In the rows, 128 means zero.
Each named move below is a turn or a mirror, shown by a few rows before and after it. Which moves, in which order, take the first row of each later pair to the second? The first pair is answered.
G:
[110 140 151 201 178 116 176  25 109 165 113  85 123 162  62 112 165 118
 171] -> [114 153 161 115 160 160 180 125 151 195 158 138 119 192  48  49 124 126
 196]
[182 102 111 116 113 166 159 139 187 106 150  85  92 128 122 169 134 136
 112] -> [185  95 114 121 113 163 159 131 186 106 148  79  93 124 125 176 136 136
 107]
[107 109 109 104 132 128  80 133 142  91 120 175 152 153 115 118 110 116
 114] -> [108 111 107 129 137 112  81 101 128  83 108 156 155 145 122 137 124 114
 104]
R:
[171 159 140 145 121 168 109 112 151 175 174 130 151 111 148 123 160 102
 173] -> [171 157 141 148 120 170 109 115 153 174 173 127 148 113 152 129 157 100
 173]
[126 128 133 117 119 115 102 171 118 112 133 148 117 119 156 133 117 160
 104] -> [145 119 114 115 147 151 172 127 146 107 116 110 105 144 103 113 140 145
 115]
[ 64 168 128 104 152  85 109 113  80 160  83 115 128 132  95  97 125 131
 141] -> [ 65 167 125 105 151  89 115 108  81 160  77 112 131 133  90 101 130 129
 142]
[157 108 128 127  98 129 133 143 110  95 105 133 120 107 123 113 160  82
 141] -> [156 108 130 126  94 118 119 151 106  98 108 138 122 103 129 115 157  87
 136]
J:
[ 92 157 125 147 129  81  84 129  98 132 116 150 126 123 158 131 112 136
 113] -> [ 85 178 102 142 142  93 116 108 110 153 112 135 115 155 128 110 119 138
 123]
[117 162 106 150 116 119 138  99 138 135 148 113 114 140 136 141 136 129
 131] -> [124 146 121 156 104 112 109 115 124 123 149 122 120 113 161 157 134 123
 116]
[ 89 122 113 111 146 141 175 116 132 159 123 143 144 141  78  79 131 142
 155] -> [106  79 159 122 117 116 103 154 104 130 133 171 158  77 134 120 120 132
 128]
U:
[118 105 153 126 131  89 103 159  83  89  72 134 149  95 135 124 112 131
  82] -> [115  97 152 113 144 101 128 160  87  92  67 132 149 106 111 105 117 133
  94]
[152 113 138 146 117 132  98 139 130  96 167 134 135  95 149 199 144 119
  90] -> [126  96 178 165 154 119 122 117  85 134 141 131 156  86 100 155 156  98
 142]
[100 146 117 129 151 130 144  84  74 139  85 126 144 114  70  58 100 147
 121] -> [125 166  68  94 120 156 147 114 133  91 109 125 122 135  95  82  88 176
  64]
T:
[ 70 126 159 125 148  84 122 146  85  88  65 151 156 103 105 108 101 147
  99] -> [112 115 127 165 142  98 143  80 116  55  72 102 134  97 128 169 136 132
  80]
[147 143  78 113 126 107 155 136 154 106 157 124 159 120  98  91 137 119
  97] -> [118 161  91 128 128  74 120 132 125 133 161 140 169 120 121  92 132 126
 102]
[ 87 155  64 127 147 128 122 118 167 148 163 119 127 161 140 163 138 124
 103] -> [ 88 141  74  87 149 145 138 155 172 142 161 133 127 163 113 127 120 129
 105]
[100 149  95  89 153 135 134 151 130 106 134 131 131 160 125 132  89 162
  81] -> [ 95 163  86 124 152 115 119 121 126 112 140 116 126 152 140 154  99 162
  78]
Now pairs of rows:
Between the rows of a pair lie 2 to 4 moves.
[137 117 121 100 122 142 126 172 113 147  91 159 153 126 120 131  94 135
 149] -> [142 110 125 108 136 149 153 145 115 151  81 139 147 133  95 123 105 127
 163] -> U, U, U, R
[138 141 128 181 120 129  94 134 113 133 123 180 136  76 132 124  93 179
  86] -> [131 157  98 176 149 147 154  97 129 136  98 151 130 112  80  98 103 181
  96] -> T, T, G, J
[135 117 125 134 139 134 169  95 113 110  88 118 112 109 103 104 136 139
  96] -> [138 151  92 142 130 129 166  81 132 128 119 112  94 127 124 128 139 145
  96] -> R, G, T, J
[110 135 122 135 146 118 177 124 100 156  74 121 114 141  80 121 104 158
 107] -> [105 138 135 111 130 112 137 173  97 166  95 153 118 137 100 113  84 169
 106] -> J, G, J, R
[102 154 110  96 139  84 154 145 109 131 133 124 127 151 124 125  99 180
 110] -> [106 150 129  91 135  93 144 158 106 155 154 136 134 143 132 118  96 167
 135] -> T, R, U, G
[145 107 133 122 155 145 178  94 123 115  99 114 136 126  95 110 137 127
 130] -> [146 125 144  87 126 150 128 171 138 143 154 159 135 131 132 100 103 133
 139] -> R, U, T, G
[ 96 101 236 164 172  91  68 117  80 128  53 178 194 116 101  94 132 156
 160] -> [143  81 216 202 171 109 103  47 103  97  50 128 180 106 103 146 175 132
 153] -> R, T, J
[127  92 134 101 127 160 134 125 107 107  94 117 165 104  91 120 125 109
  96] -> [108 141 113 155 127 125 105  75  96 160 125 112 159 117 138 154 140 108
 122] -> T, R, G, T
[126 175 106  87 127 137 113 143 184 172 177 154 108 154 140 117 125 154
 144] -> [132 144 117 165 132  96  88  73 146 133 140 114 115  96 170 181 158 141
 115] -> R, G, J
[138 148 127  97 118 132 106 174 141 107 125 159 132 114 148 151 107 138
 114] -> [139 111 161 122 152 134 140 139 106 118  94 143 147  92 105 129 130 108
 154] -> R, J, U, U
[ 97 158  91 121 147 128 162  98 121 136 106 108 110 182  77 102 134 152
 133] -> [108 132 103 131 104 101  78 144 102  82 109 131 115 129 155 161 114 159
  73] -> U, T, J, G
[133 131 132 200 167  87 109  70  84 113  74  90 144  98 127 159 160 124
 118] -> [146 130  99 147 179 141 178  79 140  90  65  81 124 140  70 121 157 131
 109] -> G, R, G, U
[199 129 172  88  94 154 117 182 183 149 190 157 149  92 161 116 132 115
 153] -> [150 190 143 120 106 111  94 142 166 202 198 158 150 125 179 118 135 135
 170] -> T, J, R, J
[127 130 141 108 119 150 126 168 134 136 135 150 124 130 138 125 103 124
 130] -> [104 140 135 153 131 115 114 120 110 134 118 125 125 119 152 155 120 129
 117] -> G, J, R
